Two rows play each game, the first against the second. How much does the first row win by? 20 is about a draw, 40 a big win and 0 a big loss. Wins can go round in a circle: one row can beat a second, the second a third and the third the first. Each row has two weighted sums of its numbers, A and B, taken from their middle values. A row wins by its A times the other's B, less its B times the other's A.
tensor([20, 0, 7, -55, -7, -16, 4, -2, 0, -20, -1, 19, 10, -15, -18, 11])
tensor([-25, 23, -8, 31, -45, 33, 4, 24, -17, 11, 3, -36, -9, 5, -19, -1]) ~ 2
tensor([18, 25, -11, 3, -2, -9, -15, 7, 6, 4, 0, -22, 1, -41, -6, 7])
tensor([25, 31, -6, 0, 17, 24, -60, 19, 7, 7, -2, -20, -41, 6, -5, -5]) ~ 23
tensor([-35, 15, -6, 24, -33, 19, 28, 30, -27, 11, 4, -31, -12, 1, -10, 4])
tensor([-33, 6, 5, -2, -21, 14, 12, 34, -28, -21, -2, -2, -7, 5, 4, -9]) ~ 17
tensor([-37, 9, 8, -47, 20, 3, -24, 14, -50, -10, 21, -7, -32, -3, -9, 0])
tensor([18, 10, -7, -12, -20, -12, -2, 1, -3, 3, -2, -10, 10, -37, -7, 10]) ~ 37
tensor([-9, -1, 18, 9, 15, -19, 36, -7, 7, 10, -8, -11, 42, 6, 4, -17])
tensor([-33, -14, 8, -16, -33, -1, 15, 39, -28, -17, -1, 5, -17, 13, 5, -2]) ~ 19
tensor([35, 27, -15, 22, 16, 16, -62, 15, 18, 12, -4, -18, -27, -3, -6, 0])
tensor([-25, 49, -3, 15, -16, 24, -4, -23, 16, 2, -15, -54, 14, -4, -6, -16]) ~ 19
tensor([-1, 5, -5, 1, 52, 2, -2, -16, -34, -4, 8, -11, 19, -40, -1, -2])
tensor([-30, -17, 4, 15, 31, 11, 31, -15, -15, 4, -5, -26, 19, -19, 11, -19]) ~ 20
tensor([28, 32, -6, 19, 30, 24, -67, 18, 28, 1, -1, -17, -34, -6, 0, 5])
tensor([14, 34, -1, 29, 15, -4, 2, -7, 4, -1, -6, 8, -13, 25, 7, -1]) ~ 22
tensor([-29, 4, -6, 35, -38, 20, 12, 32, -13, 13, -1, -29, -29, 27, -14, 0])
tensor([17, -3, 1, -4, -23, -33, -14, -24, 37, 3, -9, -12, -7, 8, 0, 10]) ~ 14
tensor([-36, 14, 10, -41, 21, 5, -23, 11, -49, -8, 16, -5, -29, -4, -13, 3])
tensor([-44, 0, 7, -2, -18, -2, 5, 37, -33, -12, 0, 10, -13, -5, 8, 1]) ~ 27
tensor([-42, -18, 6, 18, 27, 17, 40, -12, -11, 10, -7, -13, 17, -14, 20, -18])
tensor([12, 8, -3, -7, 46, -6, -14, -20, -35, -8, 2, -31, 14, -46, -8, 3]) ~ 30
tensor([2, 31, 7, 16, -11, -11, -33, -2, 11, 8, -17, -4, 29, -15, -15, 13])
tensor([-22, 36, -4, 15, -14, 31, -18, -26, 12, 4, -14, -48, 26, 8, -7, -12]) ~ 24
tensor([-33, 11, 7, -37, 8, 16, -6, 21, -48, -8, 18, -9, -41, 1, -14, 0])
tensor([9, 11, 0, 8, -17, -40, -19, -27, 24, 11, -9, 0, 0, -7, 2, 7]) ~ 15
tensor([-2, 9, 23, 5, 1, -20, 36, 2, 12, 11, -7, -2, 25, 6, 12, -17])
tensor([-36, 3, 4, -1, -16, 14, 12, 32, -29, -16, 0, -2, -4, 1, 4, -9]) ~ 17
tensor([15, 10, -2, 11, -15, -39, -6, -29, 38, 8, -10, -8, -18, -6, 10, 2])
tensor([11, 19, -1, 12, -29, 27, -22, 10, 26, 9, -17, -21, 27, -28, 2, 14]) ~ 22
tensor([-27, 5, 4, -54, 13, 10, 4, 12, -54, -11, 21, -6, -46, 0, -1, -1])
tensor([29, -33, -11, 20, -19, -26, -2, 24, -16, 2, 0, 30, 23, 32, -2, 10]) ~ 19
tensor([6, 9, -12, 0, -23, -37, -1, -27, 14, 2, 8, 2, -37, 12, 2, -1])
tensor([17, -33, -3, -15, -9, -38, 24, -30, 5, 6, 9, 24, 15, 44, 4, -5]) ~ 11
tensor([-42, -8, 1, 28, 13, 17, 41, -12, -12, 12, -5, -25, 9, -18, 7, -20])
tensor([26, 26, -10, 23, 33, 34, -51, 24, 16, 13, -2, -8, -23, -4, 5, -2]) ~ 19
tensor([11, 3, -2, 12, 0, -24, -4, -17, 26, 11, -4, 3, 1, 3, 12, 0])
tensor([19, 35, -13, 16, 29, 18, -36, 11, 7, 8, -6, -23, -23, -12, -2, -6]) ~ 14
tensor([-2, 2, -11, -17, 28, -4, 11, -28, -26, -7, 10, -19, 12, -38, -8, -1])
tensor([5, 1, -5, -1, -18, -25, 0, -28, 37, 11, -6, -4, -6, 5, -1, 7]) ~ 20
tensor([-44, -12, 5, 19, 22, 9, 20, -16, -16, 11, -4, -20, 18, -21, 10, -15])
tensor([-20, 5, 11, -45, 31, 11, -13, 21, -50, -12, 17, -11, -33, -5, -10, 4]) ~ 31
tensor([9, 1, 15, -2, 16, 8, 27, 9, -10, 5, 12, 18, 19, -2, 21, -3])
tensor([-30, -33, 6, 10, 51, 23, 9, 3, -37, 15, 19, 45, 20, -44, 21, -20]) ~ 19
tensor([-15, -57, -4, -29, -15, -9, 26, -34, 9, 11, 11, 32, -9, 30, 0, -13])
tensor([6, -1, -15, 3, -15, -41, -19, -37, 32, 2, 5, 1, -40, 10, 0, 4]) ~ 19
tensor([-17, 25, -8, 21, -15, 18, -2, -33, 20, -1, -16, -47, 9, 14, -7, -13])
tensor([0, 0, -12, -9, -24, -31, -8, -29, 20, 4, 2, 1, -37, 18, 2, 0]) ~ 21
tensor([10, 10, 6, 49, 31, 52, -54, 18, 49, 3, -7, -10, -3, 7, 6, 11])
tensor([-30, -34, 9, -4, 58, 31, 16, 3, -30, 7, 19, 37, -2, -28, 24, -23]) ~ 26
tensor([30, 6, 4, -42, -13, -23, 9, -5, -2, -18, 1, 6, -2, -18, -7, 9])
tensor([-6, 5, 23, 5, 4, -18, 33, 2, 19, 9, -5, -4, 25, 5, 6, -14]) ~ 28
tensor([53, 7, -4, 6, -4, -33, 12, -18, 6, -13, -3, 29, 5, 3, 3, 16])
tensor([17, 5, 1, 28, 5, 45, -46, 8, 42, -2, -5, -17, -22, 6, 4, 16]) ~ 15
tensor([50, 13, -5, 7, -12, -46, -3, -24, 0, -10, -4, 26, 13, -5, -4, 14])
tensor([21, -4, 8, -59, -13, -26, -6, -6, 8, -17, 0, 10, -1, -2, -21, 17]) ~ 26
tensor([13, 5, 5, -46, -7, -31, -11, -6, -7, -8, 2, 18, 10, -18, -17, 10])
tensor([-1, 23, -3, -11, 32, -14, 10, -17, -40, -10, 7, -22, 0, -45, 2, -6]) ~ 10
tensor([10, -28, -3, -19, -25, -28, 31, -26, 0, 7, 8, 25, 1, 55, 8, -3])
tensor([-39, -7, 9, -21, -19, 3, 17, 39, -35, -19, 2, 8, -28, 13, 9, -6]) ~ 27
tensor([-2, -26, -8, -32, -12, -4, 14, 4, -8, -10, 7, 31, 6, 15, -15, 16])
tensor([0, -5, -17, 4, -18, -42, -28, -38, 16, 6, 8, 7, -22, 9, -5, 5]) ~ 20
tensor([11, 5, 6, 45, 27, 50, -52, 18, 48, 1, -4, -5, -5, 10, 8, 12])
tensor([-8, 37, 10, 6, -9, -20, -17, 5, 6, 13, -11, 7, 21, -16, -15, 9]) ~ 3
tensor([20, 12, 0, 1, -39, 29, -11, 10, 30, 6, -18, -30, 21, -14, 3, 7])
tensor([1, -5, 20, -1, 0, -11, 23, 2, 17, 6, -13, -2, 43, 7, 1, -18]) ~ 30
tensor([24, 28, 5, 28, 14, -2, -26, -2, 24, -2, -1, 13, -21, 30, 5, 3])
tensor([23, 24, -14, 8, 10, 27, -41, 12, 19, 12, -2, -13, -27, 3, -2, -2]) ~ 13
tensor([18, 5, 4, -39, -17, -19, 8, 1, -6, -8, 6, 14, -2, -11, -19, 11])
tensor([15, 3, 8, -44, 0, -26, -8, -10, 13, -15, 2, 8, -5, -11, -12, 11]) ~ 19
tensor([26, 36, -6, 3, 19, 23, -56, 17, 13, 8, -5, -16, -45, 5, -2, -2])
tensor([15, 17, 3, 46, -4, 43, -50, 14, 44, 0, -5, -22, -24, 10, 0, 12]) ~ 23
tensor([-38, 6, 11, -3, -23, 3, 29, 45, -36, -20, -1, 6, -24, 3, 13, -7])
tensor([-30, -33, 1, 19, 45, 32, 24, 3, -31, 14, 20, 43, 9, -36, 20, -21]) ~ 21
tensor([32, 25, -1, 19, -2, -5, 0, -5, 3, 3, -4, 23, -17, 19, 7, 4])
tensor([-28, -38, -4, 47, -19, -8, 32, 40, 2, 0, -14, -16, -17, 57, 7, -8]) ~ 19
tensor([-14, -66, -8, -12, 0, 0, 33, -29, 12, 18, 15, 49, 9, 18, 9, -7])
tensor([-2, -6, 23, 2, 6, -6, 18, 3, 24, 6, -14, 2, 45, 8, -3, -11]) ~ 15
tensor([13, -13, -2, -23, -2, 0, -12, 16, -6, -16, 3, 27, 9, 10, -16, 17])
tensor([5, 5, 1, 30, 7, 47, -49, 7, 53, 0, -5, -13, -10, 17, 0, 15]) ~ 29
tensor([-19, -33, 2, 9, 45, 31, 16, 8, -23, 13, 21, 40, -3, -38, 28, -23])
tensor([17, 30, 1, 24, -1, -11, -20, -4, 7, 8, -2, 18, -17, 19, 7, 2]) ~ 21
tensor([7, 11, -7, 2, 37, -14, -13, -23, -28, -8, 4, -24, 14, -40, -13, 1])
tensor([67, 14, -7, 4, -21, -39, 13, -16, 6, -17, -9, 12, 4, -6, 8, 8]) ~ 35
tensor([5, -10, -6, -13, -14, -8, 3, 11, -16, -8, 5, 27, 1, 12, -19, 15])
tensor([-3, 20, 8, -1, -21, -25, -35, 0, 9, 11, -16, 1, 30, 0, -20, 10]) ~ 29
tensor([-30, 16, -3, 30, -41, 20, -1, 28, -7, 14, 0, -35, -25, 7, -14, 3])
tensor([7, 4, 7, -48, 12, -21, 11, -6, -5, -16, 2, 7, 7, -12, -15, 15]) ~ 28
tensor([22, 13, -10, 5, -10, -9, -5, 4, -5, -1, 2, -8, 11, -51, -11, 13])
tensor([6, -30, -3, -34, -15, -10, -5, 6, -5, -14, 3, 27, 1, 21, -19, 21]) ~ 23
tensor([-18, 46, -6, 31, -29, 29, -10, -25, 8, 6, -15, -56, 24, 3, -19, -17])
tensor([14, 7, -17, -2, -28, -28, -12, -36, 19, 1, 5, -4, -24, 9, -3, -3]) ~ 15
tensor([28, 33, -4, 27, 0, -8, -24, 1, 18, 8, -5, 6, -30, 34, 4, -2])
tensor([-23, -32, 0, 46, -37, -8, 31, 49, 6, 0, -15, -9, -31, 58, 11, -10]) ~ 21
tensor([6, -27, -4, -19, -4, -17, 11, 11, -11, -10, 0, 31, -8, 27, -10, 9])
tensor([-15, 29, -6, 6, -28, 24, -21, -33, 23, -1, -16, -59, 18, 9, -17, -7]) ~ 19
tensor([30, -32, -11, 24, -16, -27, -2, 23, -14, -2, 0, 26, 24, 32, -4, 11])
tensor([25, 20, -10, 22, 23, 21, -47, 18, 22, 7, -6, -12, -41, 7, -3, -1]) ~ 21
tensor([2, 7, -4, -8, 37, -8, -5, -17, -37, -5, 4, -11, 14, -34, 1, 0])
tensor([14, -12, -15, -11, -33, -40, -18, -33, 21, 2, 8, -2, -34, 26, -2, 3]) ~ 25
tensor([11, 18, -3, 5, 0, 2, -4, 7, -11, 6, -3, -2, 17, -41, -6, 11])
tensor([1, 21, 5, 3, -11, -19, -25, -1, -2, 14, -13, 15, 38, -17, -20, 13]) ~ 31
tensor([25, 31, -6, 0, 15, 23, -54, 18, 10, 9, -1, -14, -45, 5, -2, -3])
tensor([-10, 5, 17, -7, 37, 1, 36, 6, -15, 4, 13, 20, 25, -2, 17, -2]) ~ 20
tensor([21, 6, -3, 4, -15, -25, -18, -19, 34, 4, -9, -4, -3, -3, 8, 6])
tensor([-29, 5, 13, -51, 31, 3, -5, 18, -48, -9, 15, -3, -31, -8, -9, -3]) ~ 23
tensor([25, 15, -3, 7, -27, 33, -2, 13, 18, 7, -18, -18, 28, -27, 7, 10])
tensor([17, 11, -7, -14, -17, -11, -8, 1, -3, 0, -2, -16, 7, -34, -7, 9]) ~ 8
tensor([34, 29, -14, 25, 16, 16, -61, 14, 20, 7, -4, -19, -30, -3, -7, 2])
tensor([-18, -43, -1, 46, -20, -7, 4, 46, 25, -5, -11, -8, -30, 59, 4, 1]) ~ 23
tensor([9, -11, -23, -8, -26, -34, -7, -38, 12, 5, 8, 3, -34, 16, 1, 1])
tensor([-13, -63, -10, -22, -3, -17, 34, -43, 9, 18, 12, 42, 5, 11, 4, -13]) ~ 18
tensor([-16, 34, -4, 10, -12, 19, -16, -28, 9, 4, -16, -53, 30, -6, -14, -19])
tensor([7, -21, -1, -30, 3, -20, 10, 4, -16, -11, 5, 38, 9, 2, -13, 13]) ~ 20
tensor([5, 6, 14, -7, 20, 0, 9, 18, -1, 12, 11, 17, 9, 10, 14, -4])
tensor([17, -38, -6, -1, -5, -24, 35, -26, 2, 8, 17, 38, 14, 48, 11, -1]) ~ 28
tensor([26, 35, -12, 23, 4, 27, -54, 21, 11, 13, -2, -21, -31, 3, -5, -5])
tensor([-48, -6, 2, 17, 36, 10, 52, -18, -17, 7, -7, -31, 20, -19, 18, -24]) ~ 24
tensor([19, 9, 7, 29, 6, 47, -47, 14, 50, -9, -11, -6, -10, 1, 0, 17])
tensor([5, 0, -18, 14, -32, -32, -11, -31, 16, 6, 6, -2, -29, 17, -10, 0]) ~ 20
tensor([22, 43, -7, 19, 23, 25, -49, 17, 18, 10, -3, -20, -38, -2, 1, -2])
tensor([-13, 36, -5, 5, -18, 32, -6, -26, 21, -1, -17, -43, 23, -12, -15, -6]) ~ 14
tensor([35, 28, -11, 19, 29, 24, -60, 16, 13, 7, -5, -21, -24, -9, -6, 2])
tensor([5, -9, 17, 11, -1, -22, 12, 0, 19, 9, -8, -6, 38, 13, 2, -12]) ~ 21
tensor([5, -3, 18, 11, 2, -22, 12, 2, 20, 13, -8, -5, 35, 8, -2, -11])
tensor([14, 16, -6, -2, 10, -14, -2, -1, -8, 0, -3, -8, 20, -55, -7, 6]) ~ 11
tensor([-18, 34, -9, 10, -24, 32, -11, -32, 4, 7, -13, -56, 17, 1, -11, -13])
tensor([14, -37, -5, -3, -9, -22, 31, -23, 1, 10, 14, 37, 15, 49, 12, -3]) ~ 16
tensor([17, 11, 1, 31, 6, 43, -44, 7, 44, -3, -5, -17, -24, 6, 6, 14])
tensor([-10, 37, -5, 18, -6, 28, -24, -30, 13, 0, -15, -61, 25, -2, -16, -8]) ~ 20
tensor([-45, -4, 4, -2, -17, -2, 2, 38, -34, -13, 1, 11, -7, -3, 2, -1])
tensor([-18, 32, -11, 8, -24, 30, -6, -35, 12, 1, -13, -52, 16, 1, -9, -11]) ~ 20
tensor([-28, 8, 13, -49, 33, 2, -7, 17, -48, -12, 15, -2, -31, -8, -9, -2])
tensor([-25, -46, 4, 16, 58, 26, 28, 2, -23, 8, 13, 44, 2, -22, 26, -23]) ~ 12
tensor([-28, 9, 12, -55, 20, 16, -2, 21, -41, -18, 14, -1, -30, -3, -9, -2])
tensor([-24, -22, 4, 10, 56, 40, 9, -3, -24, 7, 16, 29, 19, -34, 21, -24]) ~ 14
tensor([-1, 0, 20, -4, 39, 4, 11, 12, 7, 3, 17, 23, 14, -1, 15, 4])
tensor([12, 9, 4, -45, 11, -26, 18, -9, -10, -15, 4, 6, 8, -18, -14, 7]) ~ 12
tensor([16, 2, 2, 1, -7, -38, -2, -26, 26, 6, -8, 1, -1, -7, 5, 4])
tensor([-34, -32, 2, 9, 69, 24, 35, 0, -36, 9, 19, 34, 18, -40, 30, -25]) ~ 18
tensor([27, 2, 6, -42, -9, -29, -5, -2, 3, -17, 1, 15, 3, -10, -20, 16])
tensor([11, -9, 20, 8, 10, -19, 21, 0, 11, 9, -9, -6, 43, 2, 4, -14]) ~ 26
tensor([-27, -7, 6, -5, -23, 11, 11, 49, -30, -19, 0, 11, -11, 2, 11, -3])
tensor([17, -40, -6, -5, -13, -35, 31, -25, 7, 8, 8, 26, -2, 62, 4, -4]) ~ 15
tensor([18, -36, -6, -19, -22, -24, 30, -28, 8, 0, 8, 35, 14, 45, 4, 2])
tensor([6, 4, -5, -1, -35, 42, -1, 14, 34, 9, -13, -24, 28, -16, 5, 7]) ~ 16
tensor([0, -24, -4, -17, 13, -2, 5, 13, -13, -7, 9, 42, 9, 14, -5, 16])
tensor([-27, 15, -4, 26, -44, 16, 5, 30, -11, 16, 3, -34, -25, 7, -8, -2]) ~ 11
tensor([-32, -31, 6, 14, 60, 25, -1, -1, -31, 13, 17, 43, 20, -41, 19, -15])
tensor([20, 17, -6, -1, 2, -1, -2, -1, -8, 1, -2, -8, 19, -50, -9, 15]) ~ 11
tensor([-11, 41, 13, 10, -4, -17, -22, 4, 12, 11, -13, 3, 23, -10, -17, 11])
tensor([1, 8, -4, 2, 50, -1, 0, -18, -33, -6, 7, -14, 17, -36, 3, -5]) ~ 28
tensor([21, 35, -2, 36, -13, -2, -3, 0, 6, 6, -5, 13, -22, 27, 2, -4])
tensor([-12, -47, -3, 46, -24, -5, 12, 46, 11, 1, -17, -14, -20, 56, 4, -2]) ~ 19
tensor([28, 1, 5, -51, -3, -24, 11, -7, -1, -15, 0, 21, 7, -22, -15, 16])
tensor([6, 10, -4, -5, 45, -12, -13, -22, -21, -15, 9, -24, 4, -45, -1, 1]) ~ 5
tensor([11, -4, -14, 3, -5, -35, -25, -33, 32, -2, 15, 2, -36, 11, -2, 8])
tensor([-13, 34, -8, 14, -11, 29, -13, -32, 11, 1, -14, -50, 29, -8, -16, -7]) ~ 21
tensor([24, 24, -1, 14, -30, 31, -21, 22, 32, 10, -17, -34, 14, -15, 7, 6])
tensor([-49, -6, 8, -13, -21, 8, 19, 43, -31, -21, -2, 9, -21, 9, 10, -3]) ~ 12
tensor([-2, 24, 5, -2, -10, -16, -22, 1, 7, 7, -13, 15, 35, -19, -18, 10])
tensor([14, 35, 3, 28, 1, -11, -27, -3, 4, 6, -7, 14, -8, 24, 3, -2]) ~ 26
tensor([-33, 25, 14, -46, 21, 8, 2, 22, -46, -13, 16, -11, -44, -3, -4, -4])
tensor([-47, -4, 4, -1, -2, 4, 32, 33, -36, -22, 2, 3, -11, 0, 9, -1]) ~ 23
tensor([15, -4, -16, -1, -14, -31, -17, -31, 13, 5, 6, 6, -21, 12, -7, 8])
tensor([7, 16, -5, -13, -2, -4, -6, 1, -6, -4, 1, -8, 1, -37, -8, 7]) ~ 26
tensor([-11, 5, 16, -5, 37, 3, 37, 5, -19, 5, 12, 18, 26, -1, 17, -4])
tensor([38, 27, -9, 12, 22, 22, -56, 21, 11, 9, -5, -22, -23, -9, -1, -3]) ~ 15
tensor([-12, 37, -5, 15, -10, 33, -15, -33, 14, 3, -15, -50, 31, -5, -17, -3])
tensor([6, 0, 16, -4, 30, 10, 15, 13, -3, 5, 13, 29, 24, -1, 16, 1]) ~ 21
tensor([18, 30, 2, 36, -13, 3, -10, 4, 7, 4, -5, 7, -21, 32, 0, -2])
tensor([19, 3, -1, 12, -28, 30, 2, 19, 27, 8, -18, -20, 9, -9, 9, 6]) ~ 32
tensor([-44, -10, 2, -10, -23, 11, 24, 37, -24, -12, 0, 5, -10, 13, 3, -6])
tensor([8, -8, -14, 1, -6, -36, -27, -31, 31, -4, 11, 3, -33, 9, 1, 8]) ~ 17
tensor([-24, 41, -4, 23, -10, 24, -25, -38, 33, 0, -17, -61, 15, 1, -12, -11])
tensor([-2, 24, 3, 7, -16, -18, -34, 1, 17, 13, -9, 9, 17, -12, -16, 11]) ~ 15
tensor([14, 10, 9, 40, 16, 46, -53, 17, 43, 0, -7, -10, -12, 11, 8, 15])
tensor([1, 23, 5, 1, -5, -18, -26, -1, 5, 14, -10, 12, 30, -15, -20, 18]) ~ 6
tensor([11, 21, 3, 2, -17, -35, 5, -16, 28, 5, -6, -8, -15, -2, 11, 0])
tensor([-38, 4, 8, -54, 19, 18, -4, 16, -35, -11, 19, -8, -34, 10, -14, 2]) ~ 19
tensor([6, -31, -1, -33, -19, -11, 1, 4, -7, -12, 2, 28, 3, 20, -16, 20])
tensor([15, 5, 10, -62, -1, -24, -2, -5, -2, -15, 4, 12, -11, -2, -16, 9]) ~ 19
tensor([67, 8, -8, 0, -13, -35, 7, -14, 11, -17, -4, 24, 8, -3, 2, 12])
tensor([-1, -4, 24, 6, 9, -11, 19, 7, 17, 16, -11, 3, 35, 13, 4, -8]) ~ 34
tensor([21, 18, 0, 31, 8, -7, -4, -2, 17, 1, -8, 16, -31, 40, 4, -1])
tensor([21, 16, 5, 41, 18, 48, -68, 15, 55, -8, -8, -19, -8, 5, 1, 15]) ~ 18
tensor([-31, 19, 12, -44, 19, 8, 10, 20, -50, -16, 21, -3, -46, -7, -2, -2])
tensor([-40, -12, 3, 20, 20, 7, 42, -19, -4, 6, -5, -24, 2, -25, 20, -23]) ~ 13
tensor([5, 19, 2, 2, -31, 38, -3, 19, 25, 3, -19, -23, 14, -19, 10, 8])
tensor([4, -13, -22, -3, -20, -31, -14, -38, 12, 4, 10, 3, -31, 20, 0, 3]) ~ 17
tensor([13, 12, -11, -7, -10, -1, 6, -5, -11, 0, 0, -8, 5, -47, -6, 14])
tensor([4, -7, -18, 12, -1, -30, -8, -26, 14, 8, 11, 12, -22, 12, 6, -2]) ~ 17
tensor([-28, -30, 2, 20, 45, 33, 21, 4, -31, 13, 20, 40, 6, -34, 21, -21])
tensor([18, 4, -2, -2, -20, -29, 2, -20, 28, 2, -11, 4, 0, -4, 5, 2]) ~ 20
tensor([26, -38, -9, 19, -10, -28, 2, 19, -18, 2, 0, 28, 29, 32, -9, 17])
tensor([26, 12, -3, 10, -19, -27, -6, -24, 33, 2, -9, -14, -14, -5, 10, 8]) ~ 21
tensor([-27, -45, 6, 14, 61, 28, 20, 7, -22, 9, 13, 40, 2, -18, 22, -22])
tensor([52, 17, -10, 11, -26, -40, 18, -17, 5, -9, -6, 18, 0, 3, -1, 7]) ~ 17
